In the data rows, zero lies at 4.5, halfway between 4 and 5.
Here are some numbered points:
[6 7 7 6 6 8 6 6 6 7 6 6 6 5 6 6 6 6 6 5 6 6 7 6 6 6 6 6] 0
[8 5 5 6 5 6 6 8 6 7 6 7 8 6 7 7 5 6 6 9 6 8 5 6 5 5 6 6] 1
[6 5 7 6 6 7 6 6 5 6 6 5 6 5 6 6 6 6 6 6 6 6 7 6 6 6 6 6] 2
[5 5 7 6 6 7 6 6 6 6 6 6 7 6 6 6 6 6 6 5 6 6 7 6 6 6 6 5] 3
[6 6 7 6 5 7 6 6 6 7 6 6 6 6 6 6 6 6 6 5 6 6 6 6 6 6 6 6] 4
[6 8 6 6 6 5 6 5 6 5 6 8 5 8 6 5 7 7 6 6 6 5 6 7 5 6 6 6] 5
[6 6 7 6 6 7 6 7 6 6 6 6 6 6 6 7 6 6 6 5 6 7 7 6 6 6 6 6] 6
[5 7 6 5 6 6 6 5 6 5 6 5 5 6 6 5 7 6 5 6 6 5 6 7 7 7 7 6] 7
[9 5 5 6 6 6 5 9 6 7 8 9 8 9 7 6 5 5 7 7 6 8 5 5 6 6 6 5] 8
[7 5 5 6 6 6 5 8 6 6 7 9 7 6 7 6 5 5 6 8 6 8 5 5 6 6 6 6] 9
[7 6 5 6 6 5 5 6 7 5 6 7 5 7 7 5 6 6 6 9 6 7 5 7 8 6 6 6] 10
[9 5 5 6 6 6 5 8 7 7 7 7 7 6 7 6 5 5 6 7 6 9 5 5 6 5 6 5] 11
[6 6 6 5 6 6 6 5 6 5 6 5 5 8 6 5 7 6 6 6 6 5 6 7 7 7 6 6] 12
[8 6 7 6 6 7 6 6 6 7 6 7 6 5 5 6 6 6 6 7 6 6 6 6 6 6 6 6] 13
[6 9 6 5 6 6 6 5 6 5 6 5 5 7 6 5 7 6 5 5 6 5 6 7 6 7 6 6] 14
[5 7 6 6 6 6 6 5 6 5 6 6 5 6 6 5 7 7 6 6 6 5 6 7 6 9 7 6] 15
[6 6 7 6 6 6 6 6 6 6 6 6 6 7 6 7 6 6 6 5 6 6 6 6 7 6 6 6] 16
[5 6 7 6 6 6 6 6 6 6 6 6 6 6 6 6 6 6 6 5 6 6 7 6 6 6 6 6] 17
[7 5 5 6 6 5 5 7 6 7 7 9 8 5 7 6 5 6 6 9 6 7 5 6 5 5 6 6] 18
[6 6 7 6 6 8 6 5 5 6 6 6 6 5 6 6 6 6 6 5 6 6 7 5 6 7 6 6] 19
[6 6 7 6 6 6 6 6 6 6 6 6 6 5 6 6 6 6 6 5 6 6 7 6 6 6 6 6] 20
[5 7 6 5 6 6 6 5 6 5 6 5 5 6 6 5 7 6 5 6 6 6 6 7 7 7 7 6] 21
[6 6 7 6 6 6 6 6 5 6 6 6 6 5 6 6 6 6 6 5 6 6 7 6 6 6 6 6] 22
[7 6 5 6 6 5 5 6 8 5 6 8 6 6 7 5 6 5 6 9 6 7 5 7 7 6 6 6] 23
[8 5 5 6 6 6 5 7 6 7 7 9 8 6 7 7 5 6 6 8 5 8 5 6 6 5 6 6] 24
[6 7 6 6 6 5 6 6 6 5 6 5 5 6 6 5 7 6 5 9 7 5 6 7 6 7 6 6] 25
[6 6 7 6 6 7 6 6 6 6 6 6 7 8 6 6 6 7 6 6 6 6 7 5 6 6 6 6] 26
[5 9 6 5 6 6 6 5 7 5 6 5 5 6 6 5 7 6 5 6 7 5 6 7 7 7 6 7] 27
[6 7 6 5 6 6 6 5 6 5 6 5 5 7 6 5 7 8 5 6 6 5 6 7 7 7 6 7] 28
[6 6 7 6 6 7 6 6 6 6 6 6 6 5 6 6 6 6 6 6 6 6 6 6 6 6 6 6] 29
[6 6 7 6 6 6 6 6 6 6 6 5 7 5 6 7 6 6 6 5 6 6 6 6 6 6 5 6] 30
[5 8 6 6 6 6 6 5 6 5 5 6 5 5 6 5 8 7 6 5 6 5 6 7 7 7 6 6] 31
[5 9 6 5 6 6 6 5 6 5 6 5 5 7 6 5 7 8 6 5 7 6 6 7 7 7 6 7] 32
[6 6 7 6 6 7 6 6 6 6 6 6 6 6 6 6 6 6 6 6 6 6 7 6 5 6 6 6] 33
[5 6 6 5 6 5 6 5 6 5 5 5 5 7 6 5 8 7 5 6 7 5 6 7 7 7 7 7] 34
[6 8 6 5 6 5 6 5 6 5 6 5 5 6 6 5 7 6 5 6 6 5 6 7 7 7 6 6] 35
[6 6 7 6 6 7 6 6 6 6 6 7 6 6 6 6 6 5 6 6 6 6 7 6 6 6 6 6] 36
[6 6 7 6 6 6 6 6 6 7 6 6 6 8 6 6 6 5 6 6 6 6 6 7 5 6 6 5] 37
[5 6 7 6 6 7 6 7 6 6 6 6 6 5 6 6 6 6 6 6 6 6 6 6 6 6 6 6] 38
[6 6 7 6 6 7 6 6 6 7 6 5 7 5 6 6 6 6 6 5 6 6 7 5 6 6 5 6] 39
[6 6 7 6 6 9 6 6 6 6 6 6 6 6 5 6 6 7 6 6 6 6 6 6 6 6 6 6] 40
Which three points above are nearest to each new point? Their numbers follow each, nearest first.
[7 6 5 6 6 5 5 6 6 5 6 7 5 8 7 5 6 5 6 9 6 7 5 6 7 6 6 6] -> 10 23 25
[5 9 6 5 6 5 6 5 6 5 6 5 5 6 6 5 7 7 5 6 6 5 6 7 7 7 6 6] -> 35 27 14
[6 7 6 5 6 5 6 5 6 5 6 6 5 6 6 5 7 6 5 6 6 5 6 7 7 7 6 7] -> 35 7 21
[8 5 5 6 6 6 5 8 6 7 7 9 8 6 7 6 5 6 6 8 6 8 5 6 6 5 6 6] -> 24 9 18
[8 7 5 6 6 5 5 6 7 5 6 7 6 7 7 5 6 6 6 9 6 7 5 7 7 6 6 6] -> 10 23 25
[7 6 5 6 6 5 5 6 6 6 6 8 5 9 6 5 6 6 6 8 6 7 5 6 7 6 7 6] -> 10 23 5
[9 5 5 6 6 6 5 8 6 7 7 7 7 6 6 6 5 6 6 7 5 8 5 6 5 5 6 6] -> 11 24 1
[7 5 5 6 6 5 5 6 6 5 6 7 6 9 7 5 6 6 6 9 6 7 5 7 7 6 6 6] -> 10 23 12
